In the rows, zero is written as 128.
One turn moves every row onto another: examples first, then more rows asked
Lepe: [102 113 132 117  96 104 138 132 137  66 138 140 126 146 129 135 134 114
 122 107 118 114 108 113 151 137  92 150 132 109 111 139 148 158 104 150
 127 149 127 111 130 136 121 131  80 107 128 162 142 148 132 124 142 130
 120 123 134]
gugu: [127 132 172 119 122 134 120 143 128 131  98 131 121 130 158 151 150 101
 149 106 110 147 115 129 129 135 129 148 128 133 116 112 135 152 114 140
 105 157 139 129 114 139 132 131 142 132 131 139 129  83 136 142 149 144
 125 135 108]
Doguk: [121 159 182 144 128 113 106 134 115  79 111 132 123 135 153 190 145 105
 133  98 113 131 114 118 133 139 120 129 116 132 126 159 151 144 123 136
 125 125 122 108 126 126 136 108 105 123 135 121 137 139 112 135 129 160
 132 147 149]
Mibif: [126 147 157 141 119 132 113 146 113  86 105 143 138 121 166 187 159 124
 132 107 122 104 109 107 122 137 109 141 116 135 123 147 143 149 121 137
 117 113 124 104 136 135 132 100 125 121 153 121 125 147 147 136 126 142
 133 151 129]
Vadud: [119 139 152 128 113 126 121 133 103  94 104 144 148 136 175 160 139 116
 135 109 117  81 123  96 143 130 121 154 125 125 121 140 144 151 111 142
 108 132 122 109 136 134 116 114 127 106 157 136 142 163 142 127 147 133
 123 136 140]
gevu: [136 116 139 118 124 147 121 146 119 136 115 131 114 133 127 144 144 112
 138 104 135 101 126 103 114 138 124 148 130 132 121 152 139 150 112 142
 103 165 132 136 124 137 126 116 126 104  88 142 112 113 115 139 151 112
 128 143 115]
vuto: [104 129 149 120 127 104 122 136 122 131 120 140 128 133 118 151 116 113
 118 106 112 162 117 143 132 132 112 142 124 126 113 117 142 146 115 138
 118  98 136 104 121 132 123 133  81 145 109 130 163 154 124 140 128 140
 131 149 140]
Tamo: [128 126 185 156 111 147 114 160 127 118 106 125 131 168 132 152 117 105
 148 108 105 126 105 122 156 133 134 142 122 144 106 135 122 153  96 139
  85 150 140 120 143 129 142 136 127 120 121 131 111 110 144 144 151 123
 110 134 146]
dasis: [140 146 143 113 121 136 130 146 139  86 101 138 110 129 104 132 140 101
 144 117 105 121 110 115 158 137 133 127 159 141 133 129 147 141 109 153
 132 113 130 142 114 143 130 150 125 145 116 158 120 122 142 152 138 152
 108 106 164]
fis: [104 113 127 126 117 102 120 136 119  71 119 145 131 143  99 109 144 128
 124 105  98 111 111 112 145 130 142 137 122 133 118 141 144 149 102 144
 100 141 132 129 120 130 113 115 136  95 133 148 100 145 162 146 125 132
 126 140 137]
gati: [114 151 176 131 122 108 114 120 106  85 109 135 134 148 165 162 129  97
 136 101 109 110 128 105 155 131 133 140 125 122 125 152 150 147 116 142
 114 144 123 112 128 125 121 124 106 109 137 137 154 157 107 127 150 151
 122 130 160]
vab: [143 151 167 145 145 124  94 153 120 129 108 111 103 135 112 150 135  92
 128 102 110 122 117 115 134 147 122 137 130 123  93 144 145 154 124 138
  81 141 142 143 134 119 131 116 117 104  86 136 133 122 142 164 137 123
 128 142 144]
sug: [111 118 116 126 117 113 123 137 137  88 120 146 137 137 118 159 142 113
 129 110 119 119 103 125 136 150 100 152 118 126 120 106 143 159 112 141
 124 125 122 104 125 138 109 118  92 108 140 147 140 170 153 142 127 122
 124 138  97]
bib: [121 147 133 128 136 116 120 123 135  88 121 135 129 131 108 185 133  95
 130  94 112 149  88 106 141 155  98 144 136 129 120 123 132 156 115 141
 125 105 146  91 121 131 119 122  92 117 140 133 133 153 150 167 114 134
 135 156 125]
fim: [113 120 135 129 114 120 140 166 128 114 121 140 131 119 120 142 143 133
 114 124 132 149 111 143 128 142 103 145 126 134  99 133 153 144 120 151
 124 104 130 103 129 142 138 123  89 142 130 140 155 132 127 130 115 132
 133 133 132]
vov: [134 128 189 138 122 139 116 140 123 125  98 122 118 151 147 157 122  90
 155 121 103 146 105 136 137 113 122 146 141 131 105 119 129 167 106 136
  96 145 127 129 121 116 143 135 139 124 123 131 117 107 142 144 144 130
 118 146 128]
Sib: [115 140 148 116 114 111 135 119 133  70 138 130 119 140 118 163 125  96
 122  89 112 145  94  93 155 140  93 138 150 111 111 157 139 156 107 150
 129 129 151 100 127 128 132 133  83 115 127 146 136 129 128 148 129 142
 134 143 161]
difik: [119 131 149 114 118 149 136 144 135  92  92 135 106 124 113 131 139 118
 149 120 112 111 111 117 151 122 114 136 145 125 133 112 130 145 122 145
 132 110 122 141 120 128 122 145 121 150 100 156 125 131 159 140 153 144
 108 100 150]
pafi: [114 121 145 114 119 144 120 135 140  87  94 144 121 135 103 167 142 116
 147 122 107 112 121 132 144 131 124 140 128 124 130 111 129 144 114 134
 119 105 129 136 117 131 121 143 122 159  86 139 103 138 172 141 140 140
 114 118 146]
sila: [126 125 124 116  98 120 162 159 131 109 137 149 146 134 126 140 122 123
 121 135 126 131 117 107 138 137 113 155 136 130  94 150 151 145 107 153
 104 109 145 101 137 149 134 128 109 133 133 148 137 131 135 133 120 125
 131 143 156]
pevaz: [ 93 113 151 130 122 119 126 103 111  68 116 131 120 137 102 117 134  98
 148 102  97 138 127 114 141 121 129 139 126  94 115 146 128 145 107 143
 108 151 131 118 118 122 118 119 116 106 104 134 111 142 151 139 134 136
 138 142 166]
les: [121 130 169 137 113 142 120 163 134 123 106 129 133 146 143 146 145 116
 146  92 112 128 113 115 147 156 142 144 111 147 117 126 130 138 103 143
  92 160 150 122 136 154 130 131 131 128 128 138 124  87 136 143 155 137
 117 121 128]
faso: [111 136 138 141 136 108 132 149 135  84 106 151 114 118 101 119 158 129
 133 105 117 132 108 103 131 142 122 124 125 154 145 136 137 158 125 144
 114 116 135 125 119 123 112 112 126 106 145 144 111 131 148 174 131 131
 141 143 114]
fipi: [161 130 159 134 136 132 106 149 124 133 101 113 111 127 116 145 144  93
 133 120 124 119 125 123 109 143 114 137 128 132 107 145 142 149 126 132
 102 157 124 126 128 131 121 110 129 108  92 134 118 128 140 147 125 118
 124 147 114]
zon: [120 139 148 126 133 138 111 147 115 129 123 132 106 140 124 150 133 112
 131  86 121 103 118  95 141 139 133 147 130 124 108 150 143 151 110 148
  81 148 145 153 131 120 135 121 114 100  84 144 127 108 118 158 162 117
 131 136 144]
Bolup: [ 98 138 162 144 139 125 141 117 126  81 102 137 104 111  99 128 148  99
 155 101 116 157 123 104 126 134 108 126 132 116 143 142 119 154 130 144
 125 128 134 114 115 117 118 115 110 119 117 127 124 129 138 166 142 136
 155 143 143]
Tof: [136 135 141 112 123 132 117 135 146  83 104 148 124 140  95 166 142 101
 145 120 102 123 117 130 152 146 143 129 139 142 133 128 145 143 103 142
 119 107 135 138 111 145 129 145 126 153 102 141  97 128 155 156 126 147
 114 123 161]
Zor: [115 133 138 107 111 107 142 132 126 126 137 151 143 149 125 151  94 102
 123 115 105 144 125 106 143 128 121 152 135 123 109 137 140 150 102 141
  99 101 151 101 128 137 119 141 100 136 114 141 143 152 131 144 132 130
 127 159 162]

fipi moves to gevu
gugu moves to les
faso moves to fis
And these:
Sib moves to bib
fim moves to sila
pafi moves to difik
Vadud moves to gati

One turn moves every row onto another: examples first, then more rows asked
Zudo: [ 92 104 145 148 138 126  94  96 135 148 142 133 168 107 114 119 167 149
 159 134 148 112 135 100 152 128]
poz: [105 103 143 137 148 166 126 114 107 150 128 147 155  93 133 142 141 158
 119 152 138 113 129 110 153 129]
tari: [ 99 116 133 151 119 141 126 108 140 141 108 147 135 123 118  91 112 126
 148 155 132  88 151 117 133 149]
Ligi: [119 124 166 149 129 104 104 125 130 119 115 123 133 143 119  97 131 130
 135 150 134  98 149 108 127 130]
Nik: [ 98 122 151 157 132 123 124  95 154 135 102 147 130 108 129 105 113 138
 159 161 138 113 144 122 121 121]
gafus: [106 129 164 121 121 175 119 102 121 116  85 143 141 123 132 106 138 142
 132 148 128 131 166 116 150 142]
mozuz: [ 78 114 123 157 129 142 126 106 122 114 148 139 157 113 119  95 154 150
 120 127 130 116 143 138 128 136]
nuti: [116 101 161 114 116 162 126 119 103 117 123 140 140 137 143 119 139 137
 114 124 135 132 150 110 157 119]
Vuz: [118 125 158 142 117 111 111 111 147 111 100 147 140 131 128 125 116 125
 123 146 136 114 141 101 126 124]
ruto: [ 73 131 121 151 127 152 110 105 131 127 138 138 140 109 135 123 138 150
 121 130 134 115 137 153 127 114]
Pir: [119 116 147 135 119 132 109 118 135 131 104 143 132 138 111  94 117 122
 135 151 153  88 158 119 140 142]
lasep: [112 132 166 123 136 155  99 100 118 123 104 120 141 136 132  91 157 135
 154 140 129 133 169 119 147 148]
nuruf: [127 105 171 121 155 140 119 105 108 118 129 132 138 126 147 109 153 141
 143 128 148 151 152 122 142 122]
vam: [ 99  91 140 129 125 144 107 103 123 150 153 136 163 114 124 128 159 140
 141 124 142 122 136  99 167 120]
zefu: [ 96  96 155 140 143 131 122 120 107 143 130 124 156  81 133 127 156 161
 145 121 150 122 128 111 144 116]
mana: [108 135 175 129 128 148 109 106 123 116  82 124 139 113 148 108 156 153
 140 152 137 138 158 115 133 117]
Fala: [ 94 125 141 155 105 113 117 108 151 128 108 139 142 124 137 118 122 127
 139 146 120 105 134  98 122 121]
rosuz: [ 93 105 162 140 155 160 109 109 106 151 154 129 140 113 117 130 133 150
 147 129 122 121 134 124 165 128]
veb: [ 82 110 144 149 127 137 113 123 119 139 111 134 162  80 124 135 148 162
 137 127 144  96 124 102 140 128]
tege: [126 112 170 121 153 151 112 118  99 132 124 122 127 129 153 110 151 147
 135 142 149 132 151 131 144 112]
dazek: [117 125 163 140 139 121 110 103 145 124  96 147 125 120 119 110 106 129
 149 147 156 114 152 129 129 128]
Defi: [ 88 130 115 156 146 136 111 102 127 121 144 135 156 110 138 116 157 148
 120 135 130 120 135 139 117 131]
niti: [ 75 110 155 148 132 160 102 103 125 143 142 142 151 116 100 129 130 146
 147 127 120 104 135 110 167 138]
Rak: [ 77 115 127 156 130 152 118  95 134 129 149 144 146 117 121  96 151 156
 125 146 142 118 148 150 136 111]
lan: [ 94 118 156 156 159 158 107 104 122 150 126 145 149  98 120 136 140 167
 136 167 133 102 129 114 147 127]
bevi: [108 131 154 118 105 147  99 112 121 118  91 118 151 129 146 107 164 133
 135 130 133 126 160 102 143 133]
Kotuv: [122 105 144 107 125 160 123 121 103 123 111 139 142 121 152 124 141 131
 123 116 152 127 149 117 149 132]
kuf: [102 125 145 161 130 113 109 112 137 138 124 122 136 136 127  90 134 128
 154 157 119  94 144 108 123 138]

kuf moves to tari
lan moves to veb
tege moves to Kotuv
And these:
Rak moves to ruto
bevi moves to lasep
poz moves to zefu
Vuz moves to Ligi

One turn moves every row onto another: examples first, then more rows asked
bevil: [118 121 130  92 113 128 149 146 127 144 140 156 154 121 125 136 123 153
 102 150 129 143 128 133 116 112 138 126 145 117 142 142 125 125 107 125
 128 125 112]
Zedut: [112 141 120 123 121 122 152 137  77 139  98 143 122 114 129 123 105 160
 117 103 112 168 140 119  97 119 132 130 129 132 139 127 122 126 133 150
 151  98 106]
puf: [125 134 146 115 104 131 154 151 130 137 127 149 145 115 115 141 139 161
 135 152 108 146 129 134 119 104 119 131 128 115 118 175 137 131 113 139
 135 131 114]
bafuf: [110 141 124 130 112 124 158 137  79 139 102 141 119 116 129 122 111 154
 117 110 109 161 138 125  97 116 139 132 121 130 144 124 125 130 134 150
 155  97 102]
gov: [123 159 109 161 145 108 127 124 131 141 134 144 113 108 133 116  96 132
 129 106 134 168 150 176 118 103 128 148 147 140 108 149 124 125 132 135
 125 123 140]
Paz: [148 144 122 137 139 125 124 136 133 150 124 145 106 117 142 158 102 154
 109  92 146 156 167 170 133 126 118 156 148 136 136 137 117 140 122 143
 127  94 140]
bup: [110 138 156 138  99 113 143 142 109 140  93 153 110 114 146 126 101 162
 121 126 116 156 126 140 101 114 133 150 112 133 127 106 109 130 140 134
 129  95 114]
Fanaz: [112 138 124 120  85 128 150 167 134 141 123 147 131 128 144 144 112 127
 103 163 111 154 133 132 110 108 127 135 129 107 127 151 134 131 115 131
 122 129 100]
rel: [136 133 140 165 128 115 126 125 137 158 134 147  98 112 113 141 117 144
 138  96 122 174 134 162 117 123  91 138 146 145 146 148 143 127 128 141
 119 103 140]
zumug: [117 136 154 136 101 110 150 137 103 138  95 147 117 114 145 125 106 155
 123 133 117 150 126 143 106 113 142 154 105 131 126 108 108 138 142 128
 133  93 111]
Moza: [121 138 144 131 122 108 130 137 102 134 104 150 105 118 135 133 136 155
 119 111  96 173 144 125  97 131 150 135 118 141 118 147 103 122 128 124
 119  94  97]
vesi: [142 134 132 168 127 113 134 132 130 163 141 144 100 107 115 140 112 147
 128  93 118 175 130 166 116 116  90 140 149 141 143 150 138 125 129 151
 113 100 137]
nevog: [152 139 116 133 150 128 124 145 123 148 128 144 109 125 143 155 100 155
 113  97 142 152 166 167 138 129 118 152 142 140 134 144 115 139 123 138
 124  89 137]
geson: [118 157 104 161 146 110 129 129 128 142 134 142 110 123 136 115  85 127
 134 110 132 164 148 171 117 109 125 142 135 139 108 141 132 125 131 133
 128 121 140]
lufiv: [118 163 113 162 142 111 123 126 136 142 131 141 116 121 129 117  91 129
 134 104 138 166 151 177 119 108 123 144 139 141 116 144 131 130 133 132
 134 122 138]
zesu: [121 159 113 158 153 102 120 121 130 142 128 134 105 118 139 123  95 133
 135 106 130 166 154 172 120 109 131 143 144 142 116 136 130 134 133 136
 126 120 143]
rabu: [124 121 130  93 111 128 151 138 129 137 147 147 151 118 133 134 124 159
 103 147 127 149 130 137 122 108 137 118 149 111 143 140 125 122 109 137
 119 121 106]
baruf: [117 134 156 138  95 116 146 136 109 140  96 152 109 114 146 128 113 159
 124 129 112 153 131 139 101 116 142 155 106 134 132 108 113 131 137 130
 133  95 108]
deset: [138 138 135 165 126 112 131 125 130 157 135 144  97 105 114 143 119 147
 133  93 120 170 138 164 113 125  90 138 147 138 139 146 143 126 127 153
 122 103 143]
kapu: [129 134 142 114 105 128 155 150 126 141 117 151 144 115 116 145 139 153
 130 159 110 148 134 124 122 108 129 136 123 124 116 175 128 132 116 138
 134 134 112]
Vimun: [121 136 139 132 118 112 140 131 100 137 110 148 107 122 134 130 138 152
 118 110  99 168 149 122  98 128 160 137 116 140 126 144 106 125 123 125
 128  96  91]
Tes: [121 131 141 133 120 104 139 130  99 135 111 146 110 116 136 132 138 146
 118 115  95 171 138 125  97 130 154 137 117 137 125 144 108 125 126 117
 120  94  95]
mator: [118 135 121 127 119 122 162 138  75 143 100 138 121 116 131 130 109 151
 114 108 108 164 138 118  99 119 133 133 124 129 143 129 122 137 130 147
 152  93 102]
Besil: [122 123 130  92 111 131 149 143 124 141 141 152 155 124 126 140 124 164
 101 150 126 150 130 134 118 111 137 125 143 111 141 143 124 120 109 131
 122 124 110]
vaso: [137 138 132 170 130 116 132 136 127 159 129 141  98 109 118 148 114 147
 142  96 119 176 140 168 114 128  90 135 139 139 137 145 143 123 130 145
 117 103 136]
sobaf: [119 125 128  96 110 126 154 147 119 143 145 152 155 119 125 137 127 154
 108 153 128 149 124 136 119 111 137 122 142 117 144 140 129 121 120 133
 128 121 106]
Gim: [147 144 116 135 144 129 119 141 132 152 122 147 110 128 138 155 101 149
 111  92 144 158 169 168 136 127 116 152 148 143 144 145 118 143 122 139
 128  93 136]
vetib: [113 160 106 164 147 114 125 128 132 142 130 140 106 114 133 124  93 130
 134 104 142 167 154 178 114 114 129 134 143 138 113 138 123 129 136 133
 123 118 136]
gemu: [132 133 146 113 105 131 148 156 128 143 117 146 151 118 114 142 138 156
 129 153 106 143 127 133 116 110 118 133 124 121 118 171 135 131 110 134
 135 134 113]
dake: [109 141 120 120  89 132 146 161 135 136 123 146 135 130 137 138 106 132
 104 160 111 151 135 134 108 105 128 129 132  98 122 153 130 132 112 137
 120 136 105]
tob: [128 131 146 116 101 132 148 148 128 137 116 147 145 112 116 141 137 160
 129 159 104 147 127 129 119 110 120 134 128 117 118 171 130 128 113 140
 132 137 117]
lata: [147 143 125 138 145 113 119 139 123 150 119 142 106 127 137 158 101 154
 118  96 138 153 169 166 133 124 115 155 147 139 138 136 124 147 124 149
 126  93 143]
gulur: [143 138 120 137 146 123 129 139 125 152 120 153 110 120 133 163  99 156
 122  92 147 156 173 166 128 131 116 154 146 141 134 137 118 138 122 137
 125  95 142]
zes: [137 137 135 167 134 105 129 128 129 162 134 135  92 116 120 144 111 147
 137  95 115 174 138 161 115 117  96 133 145 141 144 143 144 131 127 150
 117 103 137]
Takiz: [120 166 112 164 142 106 125 122 137 143 132 138 110 117 133 121  96 129
 128 100 136 166 154 178 115 108 128 140 138 136 110 146 126 128 129 139
 127 119 137]
vek: [142 128 136 167 130 116 135 131 129 161 134 146  90 109 117 140 113 149
 140 104 117 168 129 157 118 125  88 138 139 143 139 151 142 128 128 146
 114 100 140]
kulol: [116 124 131  91 109 130 152 150 131 137 148 157 150 120 132 142 126 162
 108 148 128 144 133 138 119 108 135 129 147 111 142 144 131 125 110 128
 125 118 111]
lof: [117 141 123 122  87 127 150 162 137 135 123 140 135 130 143 139 107 130
 104 156 110 153 139 137 109 104 123 130 130  99 120 152 134 132 108 141
 121 131 101]
puzi: [133 128 148 113 103 126 152 141 130 132 117 148 146 111 117 138 136 158
 134 153 110 143 136 130 122 109 120 134 130 116 111 173 132 132 110 144
 130 138 119]
gona: [111 141 123 121  91 134 147 166 139 140 123 141 132 126 138 134 112 128
 103 159 112 149 127 137 105 106 127 126 131 107 126 154 129 136 111 130
 124 135 101]
peza: [107 143 122 120  92 134 149 164 142 134 129 148 131 127 141 139 109 133
 110 158 114 152 135 137 107 100 130 131 134 101 121 160 133 135 112 132
 123 130 103]
sut: [152 143 118 139 137 122 123 146 124 147 122 149 112 120 139 155 100 150
 108  92 141 154 168 171 135 123 113 162 150 137 132 144 116 140 125 146
 125  94 140]

Tes moves to zumug
vaso moves to vetib
geson moves to nevog
And these:
rabu moves to puzi
tob moves to dake
gona moves to bevil
Takiz moves to Paz
Zedut moves to Moza
sut moves to vesi
baruf moves to bafuf
Fanaz moves to sobaf
Gim moves to rel
lata moves to zes
kulol moves to puf

